(in the rows, 128 means zero)
The rows below come in pairs that one turn or mirror swaps. Which row does each named row swap with?
The rows were stretched afterwards, more along some directions than others.
Kuz: [111 100 104  99 175 124 112 130 156 143  96 124 126 120 126 136 100 173
 159 110 146 105 140 106 163 138 111 126  76 121 106]
vav: [110  93 117 107 191 120 112 137 159 133 106 120 130 132 132 143 110 175
 166  98 141  96 136 113 162 135 126 137  77 101  96]
fof: [121 121 117 124 141 142 129 120 148 117 139 100 125 129 153 107 110 141
 166 113 109 115 135 175 155 103 131 135 123 113 109]
Badu: [143 101  96 110 164 126 135 120 137 135 115 117 134 111 125  97 117 130
 138 118 153 109 135 129 168 121 124 123  95 109 125]
gelu: [121 133 126 100 160 129 128 129 130 114 120 132 140 127 129  97 107 137
 118 132 106 124  98 124 136 138 140 119  97 130 127]
zisu: [119 101 116 101 181 132 128 137 141 168 108 123 139 131 118 113 101 147
 133 104 138 111 119 121 150 131 123 130  69  95 105]
zenu: [105  84 132 112 176 118 119 121 132 162 105 139 125 139 125 141 103 166
 123 110 118 137 107 126 167 139 152 155  85  72 104]
Pima: [105  89 135 121 170 110 111 112 128 158 115 142 122 135 124 154 107 159
 122 118 113 140 114 141 168 131 146 146  86  80 101]
zibo: [121 141 134 114 151 128 126 129 125 117 122 136 138 121 128  93 117 132
 106 134 117 114 109 124 134 133 136 114  99 135 128]
Vebe: [139 105 130 103 165 151 123 134 128 134 103 156 131 126 125 133 114 146
 150 113 151 129 127 100 149 147 131 142  81  88 111]
Teran: [127 126 133  97 160 146 130 136 136 118 135 120 153 135 128  75 119 130
 116 133 117 116 101 130 117 131 141 110  97 125 126]
vupe: [112  97  95 129 141 136 110 125 125 148 115 132 132 108 121 100 115 144
 117 137 134 131 127 147 154 122 128 140  88 110 104]
kez: [130 116 117 104 151 121 132 113 139 128 103 133 130 128 125 101 117 144
 133 129 136 109 127 110 144 138 128 120  99 108 136]
Sef: [129  97  90 126 157 149 110 125 139 148 110 135 125 122 125 115 112 151
 129 137 138 128 125 146 155 120 140 147  72 109 101]
Buri: [113  97 114 108 172 127 103 133 157 134 117 120 133 125 130 140 113 171
 161 106 145  96 139 117 165 135 109 122  75 102  96]
zuf: [143 111 114 115 154 129 126 109 135 142 108 128 129 128 129  94 129 135
 135 131 139 120 136 130 148 124 130 128  90 112 121]
vugil: [146  86 151 108 181 135 136 155 131 119 125 117 120 148 129 132 122 146
 155 117 123 108 144 137 110 124 138 150  84  97 120]
Tuz: [121  98 113 127 165 141 124 130 134 141  88 129 120 118 119 114  90 146
 118 130 115 135 117 143 150 129 139 160  80 114 108]
Mizi: [114 136 128 118 142 144 118 110 154 116 140 109 131 137 160 113 117 148
 160 119 104 118 130 176 144 113 132 135 122 110 103]
zibut: [117 137 131 119 137 152 120 110 156 120 129 109 126 144 161 100 121 147
 167 123  99 118 132 167 136 108 138 132 116 120 108]
Reve: [146  82 133 119 177 140 131 152 133 128 124 113 112 145 128 135 126 147
 160 124 133 115 153 152 119 111 148 154  82 110 114]
dat: [110  95 139 113 167 107 115 119 128 161 116 151 130 135 127 157 108 165
 121 109 120 134 116 117 173 141 139 143  90  70 101]
liv: [138  89 140 111 195 135 137 155 138 129 115 117 117 137 120 139 111 149
 158 114 130 113 142 139 119 123 140 150  75  99 117]
lam: [126 112 111 134 184 155 123 130 134 129 131  93 130 134 132 117 129 120
 148 128 121 111 133 182 139  89 139 145  80 109  96]
nur: [125 119 141 118 154 131 122 124 158 107 133 100 123 139 154 113 111 155
 157 111  98 109 134 161 137 113 146 139 118 117 114]
pinu: [128 134 140 106 156 157 119 143 144 108 141 122 141 128 136  96 122 144
 134 135 115 107 111 135 126 135 134 118  89 121 116]
Pizub: [122  99 114 105 170 127 121 142 139 165 114 134 137 128 121 134 113 147
 145 113 147 104 125 122 153 124 117 131  66  89  97]
fegeb: [132  94 115 122 155 130 112 123 125 142 107 143 132 117 119 108 110 151
 120 142 122 127 115 127 145 139 121 145  73 100 102]
kiz: [135  99 124  98 167 149 126 131 134 137 104 147 130 125 118 126 103 141
 149 117 153 133 124 105 158 143 133 133  87  98 118]
tagu: [151 113 109 114 158 130 127 113 131 132 121 133 139 121 136 100 125 135
 136 123 139 115 137 134 152 127 126 130  96 100 122]
Seg: [136 120 132 105 150 150 121 137 124 133 122 134 130 123 115  93 102 140
 123 137 126 128 109 128 133 144 133 118  95 126 121]
Bukor: [ 99 153 122 116 174 147 118 123 132 138 132 101 146 136 128  97 123 143
 114 130 126 123 142 144 130 121 115 122  98 129 134]
tino: [114 112 100 133 185 149 124 133 131 137 138 102 141 125 133 115 129 115
 135 120 133 114 135 183 138  90 127 145  71 100  96]
debif: [135  94 140 115 196 137 132 154 140 130 118 115 117 143 121 139 114 155
 164 113 130 110 155 140 115 118 134 154  78 106 116]
nune: [142 111 120 123 184 156 121 143 133 125 130  96 132 140 136 123 131 118
 145 126 127 102 134 177 135  95 138 139  80 116  97]
Zesez: [107  92 136 110 173 114 123 124 124 161 116 145 129 133 126 147 117 160
 120 105 126 135 114 112 163 138 149 157  84  67 109]
nuges: [112 126 136 138 126 137 121 126 116 114 140 129 136 148 149 111 129 132
 152 128 112 138 135 150 136 116 126 146 124 104 110]
gorib: [117 133 147 143 126 137 118 128 109 110 143 140 138 143 148 122 136 134
 151 126 110 137 136 147 130 120 122 148 114  95 103]
kos: [113 100 117 109 180 113 128 134 142 157  98 132 130 126 127 130 103 150
 128 104 133 101 107 111 158 128 131 134  73  93 109]
kuges: [140 114 116 118 154 115 127 113 132 140 117 133 131 120 126 110 122 137
 125 123 144 118 135 129 157 129 121 133  96  99 120]
zir: [136 101 111 104 171 114 122 116 150 136 109 119 136 116 123 102 114 152
 133 119 144 108 138 117 151 132 125 123  87 112 126]
Tavam: [103 106 111 119 175 117 110 135 155 133 109 116 131 126 135 137 111 170
 158 102 138  99 136 120 163 132 114 132  82 103  97]
Tedi: [143  81 134 111 188 138 129 157 132 138 120 114 119 139 118 137 122 145
 154 125 136 117 147 138 118 121 136 149  73 106 118]
Vopu: [114 140 138 102 167 136 130 140 136 125 129 136 149 115 124  95 110 142
 109 115 121 118 104 114 147 144 131 119  94 114 122]
zuv: [114 136 125 120 153 110 122 132 117 127 131 145 137 116 132 100 119 140
 114 120 115 116 124 130 140 130 122 122 100 114 126]
mabe: [119 102  95 136 148 147 111 113 130 152 101 139 125 122 131 106 114 147
 120 144 129 129 130 156 139 114 133 154  82 115 100]
bap: [108 138 126 127 128 142 116 107 150 105 139 104 127 143 152 106 121 147
 160 131  98 114 131 173 137 112 133 123 126 121 112]
Valel: [106 134 151 134 128 131 121 126 123 116 134 132 139 154 150 108 124 138
 148 129 102 136 124 152 131 120 130 143 115  99 110]
Pum: [117 105 114 108 179 115 130 143 135 157 107 131 128 116 119 130  95 142
 128  90 144 110 109 115 166 135 121 142  75  86 101]
Mip: [110 113 108 133 145 143 115 117 123 127 113 141 144 126 142  90 126 134
 116 149 115 120 118 135 147 117 133 138  86 110 111]
Kef: [121 113 119 129 187 150 125 132 135 128 135  96 147 141 140 104 133 116
 132 121 117 104 128 172 141  93 143 132  76 109 102]
Tarug: [133 109 119 102 165 156 119 128 137 137 102 140 133 126 120 121 110 142
 147 119 155 133 125 113 155 142 132 131  82 108 118]
pudup: [135  93  87 124 180 151 106 126 142 139  97 133 118 114 141 119 113 151
 132 116 140 110 132 152 168 118 149 156  76 104  97]
tido: [130 101 108 131 152 143 111 124 138 131  99 147 124 126 135 112 116 149
 132 137 120 118 125 140 146 125 134 152  84 110 100]
pomet: [109 100 108 118 175 129 109 133 163 140 109 121 121 128 134 141 102 171
 172 107 141 106 139 126 168 131 123 134  84 110  96]
Ruvek: [104 150 115 119 170 153 110 117 128 145 137  97 140 129 126 111 125 144
 120 126 131 131 150 152 133 119 109 135 100 129 123]
Kager: [123 100 105 137 164 145 115 122 124 148 113 131 134 118 123 104 114 142
 112 133 123 138 126 160 150 118 130 162  83 101  94]
vig: [115 143 119 115 173 155 114 121 132 136 138 102 146 143 141 110 135 141
 123 132 128 122 150 156 126 117 122 130 103 121 122]
Fek: [136 106 131 101 169 149 121 129 138 138  97 141 130 132 121 120 103 144
 144 122 147 132 120 118 153 143 136 135  81  99 114]
mipi: [132 132 138 109 151 140 122 140 135 110 132 139 138 128 128  96 124 137
 130 135 118 112 114 131 125 138 135 113  98 127 121]
sida: [108 134 125 110 153 131 126 141 135 126 132 123 150 119 119  87 118 139
 114 130 130 119 110 125 138 141 130 109  90 125 125]
zasi: [111 119 112  98 174 127 131 137 144 156 110 123 137 125 121 114 108 150
 146 106 142 102 117 107 149 132 118 127  77  96 110]
rofi: [136 109 103 129 188 159 112 135 137 129 129  99 131 132 131 120 140 125
 145 127 136 106 138 179 135  92 136 136  71 117  93]
gired: [112 125 151 140 124 130 127 128 112 116 133 139 132 152 147 117 126 134
 147 126 101 144 126 146 129 120 134 154 118  98 115]
dudav: [127 134 130 126 139 139 118 111 146 106 145 119 135 134 165 113 121 144
 160 112  99 113 126 168 159 114 139 131 122 103 103]
zifo: [113  97 118 108 178 129 108 143 157 139 109 115 125 127 131 146 109 169
 162 107 139 102 135 116 162 134 120 132  77 111 100]
fuvot: [123 118 108 139 181 151 119 129 133 135 137  89 135 135 133 111 133 119
 133 135 125 108 138 192 124  86 131 134  82 124 105]
bel: [119 107 126 106 172 119 130 145 138 152 101 143 127 132 127 134 110 154
 141 102 129 104 116 106 143 128 126 142  72  88 106]
vab: [135  94 132 115 190 132 138 144 136 123 114 118 122 144 130 123 116 140
 158 124 124 115 142 140 119 121 142 148  87 112 123]
loto: [124  96 111 133 158 136 115 118 134 138 106 136 135 123 126 106 106 139
 111 133 116 126 112 137 157 115 135 143  79 106 102]
silol: [128 130 129 107 156 138 131 144 126 118 111 127 130 108 120  92 105 130
 105 125 125 116 116 115 143 136 136 123 100 134 136]
gudul: [106 148 115 109 169 148 117 123 139 142 123 105 139 144 140 101 127 150
 120 128 135 115 146 138 124 126 119 130 101 128 134]

zisu pairs with Kef
tino pairs with Pum
zifo pairs with Tedi

